Look-ups in named tables: a row name and a column name give one cell, copied from the table.

sovikit
|  | sak | kel | piren |
|---|---|---|---|
| bitaza | -11055 | -33671 | 86252 |
| rap | 47199 | 18576 | 50827 |
| reme | -3833 | -16395 | 19436 |
| bup | 33402 | -53850 | 26461 |
| zib | 35456 | 70698 | 15291 |
| mipabar | 74947 | 67790 | 17784 |
| nabofav | 39716 | -11067 | 37992 |
| nagugib | 3808 | 51341 | 11384 |
| pani | -4020 | 30995 | 22098 |
| fevufa | -64792 | 39194 | 24948 |
| vis | 36023 | 44739 | 28632 |

piren of mipabar = 17784
kel of rap = 18576
kel of nagugib = 51341
kel of vis = 44739
piren of pani = 22098
sak of nagugib = 3808
kel of nabofav = -11067
sak of mipabar = 74947
kel of reme = -16395
piren of reme = 19436
piren of bup = 26461
sak of fevufa = -64792
piren of rap = 50827
sak of bitaza = -11055
sak of pani = -4020
piren of vis = 28632
piren of nagugib = 11384

tuluda =
         vun  mafivod  fum  fofono  latanum  fatenu
nep       40       62   18      43       41      20
fana      42       73   70      37       53      31
famu      59       47   51      64       36      61
gamo      40       45   77      74       46      20
tol       68       76   73      66       34      72
rigum     65       30   44      76       54      44
sed       33       32   33      49       50      56
vazuga    32       76   45      19       25      38
fimolal   63       28   28      71       28      46
nati      60       54   59      23       73      24
par       59       65   30      58       59      45
mogon     39       22   29      53       34      67

What is the fatenu of nep in tuluda? 20
What is the latanum of famu in tuluda? 36
What is the vun of famu in tuluda? 59
What is the fatenu of sed in tuluda? 56
What is the fatenu of rigum in tuluda? 44
What is the vun of sed in tuluda? 33
What is the fatenu of vazuga in tuluda? 38
What is the fofono of famu in tuluda? 64
What is the latanum of gamo in tuluda? 46
What is the vun of tol in tuluda? 68
What is the fum of vazuga in tuluda? 45
What is the vun of gamo in tuluda? 40
What is the fofono of fana in tuluda? 37
What is the fatenu of mogon in tuluda? 67
What is the mafivod of famu in tuluda? 47
What is the vun of fana in tuluda? 42
What is the mafivod of rigum in tuluda? 30
What is the fum of famu in tuluda? 51
What is the fum of sed in tuluda? 33

muk =
columns: ton, vinuvi, gakev, tasolet, dito
ponezi: [-2724, -834, -2432, 3552, -3161]
takalud: [-3372, 2194, -711, -1021, -3305]
faf: [476, -779, -570, 3524, 503]
roba: [-163, 399, 206, -826, -172]
dapup: [3460, -2051, 4803, -1794, -1508]
kipibap: [-5767, -5907, 4544, -1878, -5221]
buf: [1729, 150, 1950, 105, -1210]
duv: [-137, -1828, -3630, -6144, 1773]
niloten: [-565, 6365, -384, -1123, -1152]
kogabok: [-1610, -75, -1145, -5002, 4622]
repumaf: [127, 4698, -1649, -3346, -2661]
denupo: [3098, -1131, 3537, -857, 1031]
fabo: [1948, -1389, 334, 3172, 2032]

faf, vinuvi -> -779
duv, gakev -> -3630
fabo, tasolet -> 3172
ponezi, ton -> -2724
faf, tasolet -> 3524
niloten, ton -> -565
roba, ton -> -163

Table salom
cols = vifimu, suk, nama, vazabam, kol, fir, beligef, gos, vosego
zofele: [7820, 776, 4061, 4580, 8133, 5103, 1411, 3902, 6540]
ped: [5983, 2849, 2876, 7514, 2801, 6538, 4313, 3970, 8567]
laz: [6512, 3705, 4858, 7060, 3534, 8523, 3500, 5531, 7820]
zer: [7638, 3325, 4157, 6940, 6311, 6044, 4940, 5619, 7239]
sebelub: [3692, 2835, 5609, 8086, 4946, 8000, 8366, 2981, 8537]
panarot: [4375, 1788, 2241, 6066, 6895, 5511, 5226, 1822, 7220]
veg: [5807, 3188, 1474, 4174, 6068, 6607, 4365, 2085, 7584]
pid: [6359, 3655, 5500, 7121, 4610, 6638, 7338, 3484, 7728]
tesiziv: [5855, 2269, 1770, 7085, 5116, 6967, 4428, 4467, 7010]
zonene: [6330, 5716, 3543, 8097, 5693, 6891, 2954, 1332, 8165]
putuva: [4982, 2642, 3166, 6779, 8292, 4594, 6563, 3910, 9165]
zep: [7117, 1381, 4810, 4310, 7597, 6008, 6009, 5530, 6430]
til: [4358, 711, 2201, 6646, 6680, 5625, 5121, 2159, 8565]

vifimu of ped: 5983
nama of laz: 4858
beligef of pid: 7338
gos of laz: 5531
vazabam of zep: 4310
vifimu of laz: 6512
fir of sebelub: 8000
gos of til: 2159
vifimu of putuva: 4982
kol of laz: 3534
vosego of zep: 6430
suk of pid: 3655

votav =
         govef  mudozok   sef  subi   bim  toku   fod   ziv
zel       9.30     9.20  6.08  5.31  6.60  6.43  5.28  8.41
govedu    8.06     3.23  8.91  3.90  6.10  9.40  9.27  8.74
sovisaz   7.80     2.62  2.97  6.76  4.91  6.50  5.76  9.10
nimik     5.79     9.19  8.19  5.45  9.40  3.55  2.91  9.35
malibut   2.83     9.32  5.00  2.58  7.25  8.45  6.59  2.26
pob       7.68     5.36  2.75  5.90  6.19  3.65  6.67  9.53
ren       4.39     4.24  5.58  4.49  5.21  4.52  2.97  6.56
nodimi    4.71     2.86  6.35  7.05  4.68  7.81  6.10  2.13
nekavob   2.81     6.95  7.35  9.56  7.43  5.14  7.73  6.10
memerag   9.70     8.76  9.13  7.38  2.44  8.68  6.05  8.18
femiz     3.86     6.85  9.34  2.43  9.01  5.19  9.21  4.94
gazip     6.15     5.03  7.88  2.64  9.83  4.03  7.20  8.69

sovisaz, fod -> 5.76
memerag, mudozok -> 8.76
gazip, mudozok -> 5.03
nodimi, fod -> 6.10
govedu, sef -> 8.91
pob, bim -> 6.19
ren, govef -> 4.39
govedu, govef -> 8.06
govedu, ziv -> 8.74
ren, bim -> 5.21
zel, subi -> 5.31

